A single turn carries every row of the set below to another of its rows. Some are shown first; where does it send the rows asked next?
Z_913: [ 0.45 -0.92  2.30  3.67 -0.37 -1.09 -1.23 -0.73 -0.69  0.50 -0.50 -1.84
  0.47  1.27  2.43 -1.45 -3.35 -1.52  1.73  0.43 -1.23]
Z_300: [-2.90 -1.30  4.42  1.87 -1.83 -1.64 -0.28 -3.18 -0.12 -1.41 -1.07  2.00
  1.26 -0.38  3.02  0.81 -4.52 -0.68 -1.67  1.19  3.31]
Z_556: [-1.86 -2.01  2.62  0.45 -2.73 -2.05  0.98 -2.37 -0.18 -0.96 -0.10  0.85
  3.92 -1.15  2.56  1.02 -4.69  0.93  0.60  3.34  2.20]
Z_673: [-0.03 -1.53  1.81  1.68 -1.29 -2.90 -1.19  1.57  0.75 -2.19 -1.26  1.11
  1.13 -0.59  0.60 -2.58 -1.37 -0.04 -1.28  4.29  3.40]
Z_962: [-0.98 -0.89 -2.40 -0.32 -0.38 -1.55  0.34 -2.64  1.38 -4.06 -0.39  0.43
  2.37  1.10  2.25 -2.40 -2.26  0.08 -3.35  0.62  2.66]
Z_846: [ 1.07  0.46 -1.47  2.10 -1.08 -1.85 -0.42 -2.86  0.96 -1.41 -0.98 -0.63
  0.29  1.27  1.94 -1.17 -0.45 -2.48  0.28 -0.07 -1.41]
Z_748: [-1.16 -0.96 -0.55 -0.15 -2.78 -2.57 -1.86 -0.05  0.92 -3.18 -1.62  0.43
  1.62 -2.33  0.95 -0.88 -2.93 -0.32 -0.64 -1.20  2.50]
Z_564: [ 1.58  0.14  1.09  3.61  0.82  0.57 -1.21 -3.40 -1.09 -2.91 -0.37 -0.67
  0.60  2.47  3.68 -0.88 -2.19 -0.99  0.96  1.27  1.81]
Z_592: [-0.78 -1.70  0.82  3.22  0.07 -0.96 -2.50 -1.13 -1.31 -3.75 -0.11  2.12
  3.01 -0.53  1.17 -4.29 -3.02 -0.25 -3.36  2.27  1.53]
Z_752: [-0.81 -1.98  1.69  3.59 -0.43 -0.25 -2.45 -1.92 -1.17 -3.98  0.50  1.48
  2.69 -0.49  1.61 -3.72 -4.43  0.52 -4.03  2.43  1.22]
Z_453: [ 2.84 -2.76 -0.42  1.98 -0.90  1.15  0.03 -3.82  0.44 -3.02 -0.90 -1.45
  2.61  0.17 -0.26 -0.41 -2.31 -2.48 -1.61  1.35  0.53]
Z_285: [ 0.82 -4.40  3.25 -0.46 -2.94 -2.44 -1.35 -0.57  0.88 -0.70  0.08 -2.23
  2.25  0.25  2.15 -2.78 -3.58 -0.59 -0.50  2.27  2.89]
Z_697: [ 1.44  1.28  0.45  1.71 -0.86 -2.24 -2.55 -0.66 -1.48 -0.30  1.30 -1.79
  2.76  0.80  4.47  0.32 -1.87 -0.17 -3.67  1.75  2.67]
Z_842: [-1.89 -1.78  2.31  1.61 -1.65 -1.76  0.58 -2.94  0.56 -1.09  0.47  0.98
  3.54  1.20  3.74  0.92 -4.47  1.81  0.71  3.19  2.99]
Z_955: [ 2.10 -3.67  0.92  0.30 -0.99 -3.88 -1.07 -1.83 -0.27 -0.73 -1.01 -1.66
  0.34 -1.06  0.81 -1.99 -3.08  2.06 -0.29  3.71  1.84]
Z_931: [ 1.06  1.23  0.61  1.52 -0.64 -2.13 -2.28 -0.22 -1.89 -0.88  1.53 -1.19
  3.20  1.29  4.23  0.11 -1.46 -0.41 -3.53  1.48  2.90]
Z_725: [-2.63  0.24  2.56  0.48 -1.39 -2.46 -1.26 -2.85 -0.44 -1.03  0.06 -0.13
  0.36  0.02  4.34 -1.73 -5.99  0.36 -2.70 -0.54  1.41]
Z_699: [ 1.07 -0.29  2.99  2.48 -2.13  0.59  0.09 -2.39 -0.18 -1.60 -1.26  0.18
  4.57  2.87  1.57 -1.61 -4.10 -1.18 -3.21  1.83 -1.12]
Z_874: [ 0.11 -3.12  1.72  0.64 -3.90 -0.53 -2.48 -1.63 -2.43 -2.14 -1.14 -1.59
  2.46 -1.28  3.27  1.78 -3.64 -0.67 -2.14  1.08 -1.66]
Z_31: [-1.10 -1.35  1.35  1.11 -0.24 -0.79 -2.50 -0.96 -1.23 -1.94  0.58 -1.47
  1.22  0.46  4.39 -0.15  0.05 -3.26  1.25  1.77  0.70]
Z_388: [-0.02 -3.97  0.28  0.90 -0.53 -2.34 -2.65 -4.37 -3.13 -2.25 -0.86  0.33
  1.13 -0.08  0.96 -2.53 -2.39  1.61 -3.04  2.21 -0.45]
Z_345: [ 0.41 -2.17  0.01  0.42 -1.21 -1.47  3.02 -3.52 -0.92 -2.05 -0.84  0.94
  3.16  1.80  0.44 -0.88 -3.71  0.75 -3.29  2.98 -0.25]
Z_26: [-0.54 -1.17  2.64  1.57 -2.11 -1.89 -1.33  0.83  0.51 -2.86 -1.00  1.43
  1.42  0.52  1.22 -2.38 -1.17  0.21 -1.90  4.42  3.97]
Z_881: [-0.66 -1.22  0.67  0.66 -1.84  0.24  0.40 -2.20  4.09 -2.32 -0.35 -0.54
  1.35  1.46  3.31 -1.51 -1.01 -2.11 -2.88  3.35  2.01]
Z_631: [ 0.50 -0.49 -1.05  4.58 -2.53 -0.09 -0.87 -2.02 -1.65 -0.27  1.14  1.18
  1.03  1.08  3.83  1.13 -1.67  1.57 -2.58  3.08  1.43]
Z_377: [-0.85 -4.36  1.10  0.73 -1.79 -2.44 -3.03 -4.10 -2.30 -1.40 -0.98 -0.22
  0.49  0.33  0.98 -2.17 -2.54  2.17 -2.90  1.86 -0.74]
Z_496: [ 1.96 -0.65 -0.54  1.80  0.59 -2.04  0.53 -2.16  0.35 -2.15  0.21 -1.81
  3.43  0.79  2.68  0.52 -1.19 -3.34 -0.43  2.26 -0.86]
Z_11: [ 2.28 -0.52  0.31  3.73 -1.41 -1.30  0.48 -1.16 -2.06 -2.21 -2.09  0.20
  1.92  1.17  1.92  1.65 -1.48 -2.71 -0.21  0.70 -0.24]
Z_817: [-1.10 -5.56  2.17  1.51 -2.55 -1.81 -1.95 -3.36  0.52 -1.10 -1.21 -0.80
  0.35  1.95  0.70 -1.31 -3.29  1.76 -2.26  1.67 -0.85]
Z_32: [ 0.25 -2.57  1.74  0.40 -3.14 -2.47  0.96 -0.95 -1.13 -1.39 -1.34  0.40
  2.77 -2.51 -0.42  0.71 -4.80 -0.03 -0.74  1.69 -0.36]
Z_745: [ 0.65 -1.96 -2.34  1.60 -2.53  1.18 -1.10 -1.31  0.21 -3.49 -0.61 -0.10
  2.46  1.30  0.57 -0.54  0.20 -1.57 -0.70  1.47 -0.16]
Z_875: [-0.08 -2.15  1.32  3.94 -1.93 -0.88 -0.85 -4.58  1.15  1.47  1.56  0.61
  0.06 -1.98  1.22  0.53 -2.46 -0.10 -1.21  2.01  0.25]
Z_784: [-2.69 -0.02  2.99  1.30 -2.26 -1.85 -1.25 -2.46  0.33 -2.49 -2.10  1.75
  1.63 -1.31  2.16  0.24 -4.50  0.17 -1.26 -0.09  3.77]
Z_653: [-3.22 -0.30  0.38  0.00 -0.49 -2.19 -0.52 -3.11  0.46 -2.23 -0.34 -0.37
  0.94  0.16  4.16 -1.75 -5.09  0.64 -4.08  0.08  1.84]
Z_398: [ 2.42 -1.52  0.82  0.64 -2.33 -0.48 -0.16 -0.96 -0.58 -1.95 -2.33 -1.98
  0.20  0.35 -0.67  0.05 -1.78 -2.64 -2.71  0.90 -0.66]
Z_229: [ 0.07 -0.48  2.97  0.33 -3.76 -0.57 -2.30  0.10 -0.57 -4.42 -0.49  1.11
  1.60  1.59  2.55 -2.49 -2.14 -0.12 -1.85  3.00  3.40]
Z_753: [-2.30 -1.30  0.33 -0.35 -1.99 -2.59  1.49 -3.04 -0.74 -0.12 -0.24  0.12
  2.55  2.54  3.39 -1.21 -4.17  2.65 -1.55  2.44  0.29]
Z_160: [ 0.42  0.61  2.91  1.47 -1.51 -2.92 -3.14 -3.10  0.70  2.09 -0.03 -0.90
  1.88 -0.26  1.32 -0.34 -1.04 -1.47 -2.37  0.38  1.46]
Z_798: [ 0.28  0.46  2.98  1.17 -1.04 -3.29 -2.74 -2.35  1.34  1.94  0.42 -1.08
  1.90 -0.23  1.09 -0.60 -1.19 -1.59 -1.92  0.16  1.67]
Z_663: [ 1.65 -3.80  1.49 -0.06 -1.66 -3.48 -1.38 -1.46  0.55 -0.58 -0.17 -2.33
  1.22 -0.63  1.60 -2.42 -3.33  1.96 -0.13  3.46  2.86]
Z_357: [ 0.62 -0.77 -0.86  4.46 -2.12  0.15 -0.57 -2.49 -2.35 -1.01  1.50  1.41
  0.89  0.84  3.72  1.18 -2.08  1.70 -2.57  2.76  1.34]
Z_511: [ 1.91 -0.95 -1.68  1.30 -2.33  0.02 -0.92  1.39  0.14 -2.62 -0.18 -2.54
  1.76 -0.28  1.11 -1.49 -2.72 -1.82 -1.10  0.86 -0.67]
Z_446: [ 1.15 -1.99 -0.81  1.41 -4.09 -0.48 -2.22 -1.84  2.05 -1.80 -1.77 -1.72
 -0.10 -0.03  3.48 -0.46 -2.89  1.04  0.72 -0.33  2.27]
Z_526: [-0.51 -2.43  1.38  2.69 -1.44  0.59 -2.53 -2.77  0.15 -5.33  0.82  0.26
  1.29  0.57  2.47 -1.89 -4.84  1.58 -3.60  2.91  0.28]
Z_778: [-0.35 -1.79  2.25  2.99  0.79 -0.29  0.01 -2.68 -0.95 -1.69 -0.20 -1.34
 -1.44  0.95  3.08  0.93 -1.94 -2.41 -1.48  3.31 -1.26]
Z_333: [-3.10 -0.59  0.82 -0.73 -1.89 -2.87 -0.58 -2.45 -0.23 -0.67  0.82 -0.33
  1.62  2.13  4.95 -0.51 -3.70  2.32 -1.12  2.20  0.53]
Z_773: [ 1.24 -1.16 -1.12  3.21 -1.12 -0.99 -0.12 -1.78 -0.54 -2.50 -0.25 -0.82
 -0.02 -2.07  3.18  0.37 -2.34 -3.71 -0.64  0.20 -0.74]
Z_356: [-0.04 -1.90  1.18  4.37 -1.99 -0.52 -1.17 -4.59  1.18  1.64  1.65  0.66
  0.96 -2.02  1.73  0.27 -2.38 -0.60 -1.57  2.32  0.54]

Z_817 moves to Z_285
Z_356 moves to Z_160
And these:
Z_31 moves to Z_564
Z_753 moves to Z_556
Z_931 moves to Z_357
Z_673 moves to Z_592
Z_881 moves to Z_699
Z_962 moves to Z_345
Z_11 moves to Z_773
Z_663 moves to Z_26
Z_300 moves to Z_725
Z_745 moves to Z_453

